(in the rows, 128 means zero)
Each path below is one point turned by a fixed rotation once a step. After each direction that follows a path, write how fast that rotation turns it, in degrees each step (0 if it stays still).
Each turn is a multiple of 5 degrees from 10 to 175, or 0.
Each row of a path follows its step; steps can be skipped.
path 1
step 5: [120 127 132 122 141 130 123 136 129 122 129 114 121 132 123 125 124 128
 119 133 123 122 126 135 126 124 113 129 115 128 136 126 134 136 127 120
 126 118 120 129 142 120 129 123 130 123 115 125 128 121 127 121 115 129
 127 129 131 126 131 139 125 140 119 124 138 130 138 133 119 125 122 137
 132 134 131]
step 7: [138 133 140 136 129 132 131 135 138 127 126 122 135 118 115 136 114 118
 125 124 124 128 128 124 133 123 129 126 136 137 121 125 123 118 130 124
 124 123 121 133 131 122 125 117 122 136 133 123 135 119 133 134 123 143
 129 130 116 123 134 129 128 130 134 132 119 128 132 126 124 129 141 130
 138 136 120]
step 9: [132 131 129 144 132 125 131 145 118 133 134 132 139 129 133 132 126 127
 140 124 133 134 132 135 121 131 125 126 118 115 128 134 135 137 127 126
 128 116 138 131 132 129 119 123 124 120 126 124 131 123 133 125 117 134
 134 132 127 122 121 116 133 142 134 124 134 135 125 137 128 139 129 126
 125 121 127]
step 19: [134 128 132 125 123 125 123 129 126 122 123 138 117 117 127 120 134 128
 132 127 129 135 128 116 124 136 127 129 127 126 126 128 114 123 136 113
 122 129 126 123 124 120 115 125 125 116 130 127 139 139 135 122 127 120
 142 136 126 120 128 116 138 134 134 138 123 134 135 137 126 118 130 131
 127 128 123]
step 22: [124 128 130 125 133 132 137 125 129 118 127 111 131 126 114 141 119 120
 120 121 121 116 117 130 131 126 126 132 127 130 122 126 137 117 126 115
 119 125 115 126 142 132 133 126 116 125 132 127 132 131 123 124 128 136
 128 127 123 129 131 140 136 130 138 123 126 131 134 130 125 123 128 121
 128 135 136]
step 23: [124 136 138 123 132 132 119 126 144 132 137 125 128 119 120 130 124 134
 116 126 135 132 125 140 130 129 126 130 130 128 130 130 126 126 134 134
 128 118 125 133 137 118 128 131 125 126 134 123 124 120 129 126 125 117
 128 133 126 129 132 132 129 140 130 141 113 135 143 129 122 124 128 142
 137 139 131]
step 26: [131 117 125 148 133 122 132 127 124 120 128 125 124 134 122 129 134 130
 136 126 127 122 132 122 131 128 137 125 124 119 130 131 128 121 130 121
 122 128 120 145 130 115 129 120 118 122 120 122 133 135 135 131 114 129
 137 132 124 121 120 119 132 140 127 131 143 124 134 127 131 120 132 135
 126 131 128]
step 28: [135 130 125 120 128 122 123 130 119 127 117 108 128 125 131 122 126 122
 124 126 129 130 124 129 130 120 113 131 122 127 124 111 120 136 127 126
 125 132 131 125 133 118 122 112 128 114 129 128 129 118 133 125 132 138
 121 130 127 116 126 127 114 140 129 122 135 133 129 128 126 137 128 133
 136 135 125]
Directions:
[127 129 126 127 127 128 128 131 126 127 130 126 129 129 127 126 128 129
 128 128 128 126 130 128 128 126 129 126 127 130 128 128 125 129 129 127
 131 128 127 129 127 126 132 130 126 129 124 129 129 128 127 126 126 129
 128 124 128 129 130 126 131 128 128 128 128 125 128 129 128 128 126 127
 126 127 126]	70
[124 129 128 125 127 129 131 128 126 130 129 129 126 126 127 126 131 128
 127 129 127 129 128 128 126 129 128 126 130 127 128 127 130 127 125 128
 128 130 126 125 127 128 128 130 129 128 127 127 131 127 132 128 130 126
 128 130 129 128 129 129 129 128 129 128 129 128 126 128 127 128 131 127
 126 128 127]	20
[127 128 131 127 126 126 128 125 128 128 129 127 128 128 128 128 127 128
 128 128 127 129 129 128 129 131 126 127 128 129 127 130 125 128 128 130
 128 131 126 127 126 126 128 128 126 128 127 130 122 129 128 129 128 129
 128 130 127 126 128 127 130 129 130 130 126 128 130 127 128 129 129 128
 130 126 126]	90
[127 128 129 128 127 128 130 129 128 124 127 126 129 129 127 126 125 127
 126 129 128 128 130 128 128 130 129 128 130 126 127 128 132 129 129 128
 128 130 130 131 129 129 127 127 131 129 127 128 128 130 128 129 127 133
 128 130 129 130 130 129 130 128 129 127 130 128 129 128 129 130 128 129
 128 129 128]	170
path 2
step 2: [118 116 121 126 123 144 130 132 120 126 131 143 133 119 126 133 132 129
 133 121 119 121 128 124 126 130 124 136 134 139 133 125 117 130 121 123
 137 125 133 129 132 121 122 120 120 135 128 130 136 132 127 137 126 136
 136 120 121 123 116 121 136 134 122 127 129 127 131 130 128 130 121 125
 128 132 132]
step 9: [117 129 123 129 119 125 129 132 122 124 130 132 127 127 137 129 121 114
 132 128 128 112 127 124 128 129 114 132 130 130 112 120 126 121 121 133
 131 130 138 126 125 127 113 119 125 127 117 124 124 134 118 130 126 137
 129 125 122 126 117 120 129 121 128 126 128 120 131 134 133 127 119 135
 130 136 126]
step 10: [123 124 132 129 138 127 119 142 143 140 125 125 139 142 139 122 126 125
 123 123 131 131 127 120 127 123 130 123 133 123 134 125 131 119 130 140
 136 125 133 125 124 127 125 128 130 121 133 129 122 129 118 123 127 137
 125 125 130 133 128 123 133 137 135 126 129 134 129 123 117 136 126 123
 120 137 123]
step 12: [112 139 122 127 112 126 115 123 132 122 129 132 129 131 121 122 129 125
 127 129 129 131 137 124 128 123 124 125 132 126 127 125 125 120 125 127
 128 120 118 125 126 114 119 133 131 130 128 115 118 136 118 128 124 134
 134 127 132 134 132 131 122 130 133 134 123 130 125 132 129 134 134 135
 126 117 139]
step 16: [127 134 121 125 137 130 128 129 120 140 127 117 140 127 130 130 117 126
 120 134 131 120 122 129 124 124 124 128 125 122 119 128 130 129 108 131
 132 139 137 130 123 133 124 131 126 121 132 125 127 135 127 127 138 141
 133 120 126 123 119 115 127 128 131 127 120 123 125 119 129 128 119 131
 123 138 127]
step 17: [125 129 142 124 137 131 111 134 125 127 122 123 132 136 139 124 136 133
 134 122 136 133 138 130 125 134 128 124 128 118 132 131 119 126 128 128
 139 129 128 133 118 123 133 135 121 134 138 138 130 128 114 115 129 131
 128 124 124 133 124 128 129 126 135 138 128 134 129 132 126 128 120 123
 126 124 124]
step 20: [123 120 132 125 128 131 135 136 124 130 127 133 126 124 132 132 128 134
 126 127 114 147 139 130 132 133 132 132 122 122 130 127 133 121 128 121
 126 125 129 128 118 123 122 122 125 128 131 138 137 129 125 138 139 126
 135 129 118 134 119 129 141 119 118 132 123 135 139 130 122 132 128 125
 128 120 125]
step 27: [117 128 131 126 122 138 129 139 120 131 135 131 126 126 131 128 136 118
 142 136 128 130 119 130 129 139 123 139 116 136 132 127 128 122 130 123
 124 128 136 126 118 124 118 119 124 130 129 133 126 123 123 144 132 126
 133 132 125 127 129 121 130 124 124 135 129 122 131 127 117 132 139 127
 125 128 117]
Directions:
[128 128 128 128 132 126 128 130 128 129 127 128 130 131 129 127 130 129
 128 128 128 128 128 127 128 130 127 128 130 127 128 127 124 129 130 127
 130 126 126 128 131 131 129 128 129 129 127 127 128 126 129 129 130 129
 125 127 125 130 127 129 128 127 127 126 127 128 129 131 125 127 129 129
 128 128 125]	100
[126 128 126 127 129 129 131 129 128 127 128 123 129 132 130 130 126 129
 128 127 128 130 131 129 126 127 127 129 130 125 127 127 128 126 126 129
 128 129 126 128 128 128 127 129 127 127 128 127 127 129 126 130 126 128
 127 127 131 131 127 128 127 125 129 130 125 129 129 128 128 128 126 127
 129 127 128]	10
[126 128 129 131 128 128 127 129 132 127 130 126 128 129 129 129 127 126
 127 131 126 130 129 126 128 129 129 128 129 129 129 129 129 128 129 128
 126 126 127 128 127 127 130 126 128 130 131 128 131 129 129 128 131 126
 126 127 130 128 127 129 131 130 126 128 126 130 125 126 126 126 127 127
 129 129 128]	145
path 3
step 0: [131 124 127 126 136 131 115 133 123 125 124 117 126 129 126 127 137 130
 130 142 114 125 136 125 127 131 129 132 135 124 121 133 130 125 122 138
 138 125 124 126 121 117 137 139 124 120 129 113 132 138 124 138 121 137
 129 119 133 133 123 121 125 119 122 135 127 139 129 135 128 125 131 130
 129 133 134]
step 3: [117 117 118 129 120 127 127 128 120 122 116 125 122 129 120 124 128 125
 129 136 128 117 116 131 130 132 127 122 129 127 120 116 126 115 119 127
 136 125 128 117 128 126 123 135 129 129 135 127 135 139 137 141 131 126
 126 127 126 130 118 119 123 122 124 130 117 128 127 126 131 128 125 114
 132 139 127]
step 7: [128 125 134 137 126 138 126 118 126 132 131 136 135 131 118 126 137 118
 128 124 122 136 122 131 115 133 125 126 143 115 137 121 133 130 127 124
 137 135 132 121 119 121 132 129 121 126 134 120 131 128 138 127 123 134
 126 134 129 136 141 124 124 117 127 129 125 129 131 127 129 117 128 125
 123 139 122]
step 12: [122 131 129 119 131 123 121 134 119 133 132 128 124 141 116 111 138 129
 122 135 128 129 125 126 116 128 123 134 122 131 133 131 123 128 128 136
 131 129 129 119 123 128 130 136 120 127 137 131 133 131 131 135 116 130
 125 138 125 121 133 129 129 110 125 135 124 141 129 124 121 128 117 122
 121 129 136]
step 19: [123 125 118 139 138 127 118 125 128 138 130 129 137 129 109 124 125 135
 130 134 137 126 130 126 129 130 124 120 130 116 141 139 135 127 131 131
 133 119 138 123 122 129 120 128 134 124 125 119 130 136 132 134 125 129
 131 128 130 125 133 130 134 122 128 133 120 131 128 124 139 119 128 124
 124 131 111]
step 20: [134 138 119 126 123 131 127 142 130 122 127 125 128 124 118 119 123 132
 123 145 121 117 126 121 125 127 135 132 134 124 136 124 124 130 118 138
 132 125 124 130 133 122 133 133 130 132 137 135 126 128 129 122 122 129
 131 118 128 124 129 130 131 127 118 124 117 123 140 134 127 110 129 119
 120 135 129]
step 21: [128 124 129 130 130 129 134 131 119 132 120 137 133 135 119 113 136 133
 133 125 125 138 121 139 125 123 138 125 124 128 128 124 126 132 110 129
 146 131 134 129 115 126 132 125 134 136 121 127 124 126 125 137 122 130
 134 128 130 133 125 136 133 132 123 125 125 128 144 121 125 135 122 120
 127 127 129]
step 24: [127 133 126 122 125 125 124 123 120 125 126 126 121 137 105 126 134 132
 131 129 131 137 127 137 127 134 125 123 128 133 143 127 127 131 138 139
 134 122 136 135 116 131 126 135 131 136 133 121 114 125 136 119 127 125
 125 135 122 132 133 126 128 127 111 124 123 124 134 126 127 130 116 125
 130 127 130]
Directions:
[126 127 127 126 127 128 126 128 128 128 126 128 129 127 128 126 129 128
 128 126 131 130 129 129 129 129 128 130 126 127 131 129 128 127 128 126
 128 128 127 126 130 129 125 128 129 125 129 129 128 129 128 128 126 127
 130 126 126 129 127 130 128 129 130 128 128 131 129 124 129 132 125 126
 129 131 127]	160
[128 128 128 126 128 126 125 130 130 129 128 129 127 127 127 126 126 129
 125 127 129 127 128 127 127 123 127 129 126 130 129 128 130 131 127 130
 127 129 128 131 129 128 126 127 129 129 131 126 129 127 127 126 129 126
 129 130 128 126 127 128 128 126 129 129 128 128 126 126 130 126 129 127
 127 128 127]	100
[127 128 128 128 128 130 128 128 127 128 129 128 128 129 128 128 125 129
 129 131 130 128 130 128 130 125 127 130 129 126 129 130 128 126 129 128
 130 128 126 130 131 129 128 128 130 129 127 125 128 126 127 128 127 126
 126 126 130 132 127 130 129 129 124 126 126 128 127 130 130 128 128 126
 129 127 128]	70
[128 128 129 131 127 126 130 124 128 127 126 130 128 126 128 129 128 126
 128 129 128 131 128 126 127 128 128 129 130 128 124 127 130 127 127 126
 129 126 128 127 130 128 126 127 128 128 128 125 130 132 127 127 126 129
 128 130 127 130 126 128 128 125 128 129 130 130 127 130 130 127 130 126
 130 128 127]	95
[126 127 128 127 126 127 130 128 130 127 131 129 125 130 128 128 127 126
 128 129 127 130 128 128 125 129 126 131 127 127 128 129 126 129 129 129
 129 126 128 127 127 127 128 129 126 127 126 124 125 125 129 126 128 127
 129 130 127 128 126 128 128 130 129 127 131 129 128 127 127 126 127 128
 127 126 130]	25
[128 130 132 128 127 128 127 128 128 126 131 127 129 132 126 127 130 127
 130 126 129 130 129 128 132 128 127 130 130 129 131 127 130 129 131 130
 128 127 130 128 129 126 129 128 127 125 126 131 130 129 127 128 127 128
 128 128 129 128 129 127 130 126 128 128 129 130 127 129 128 125 128 126
 129 129 128]	145
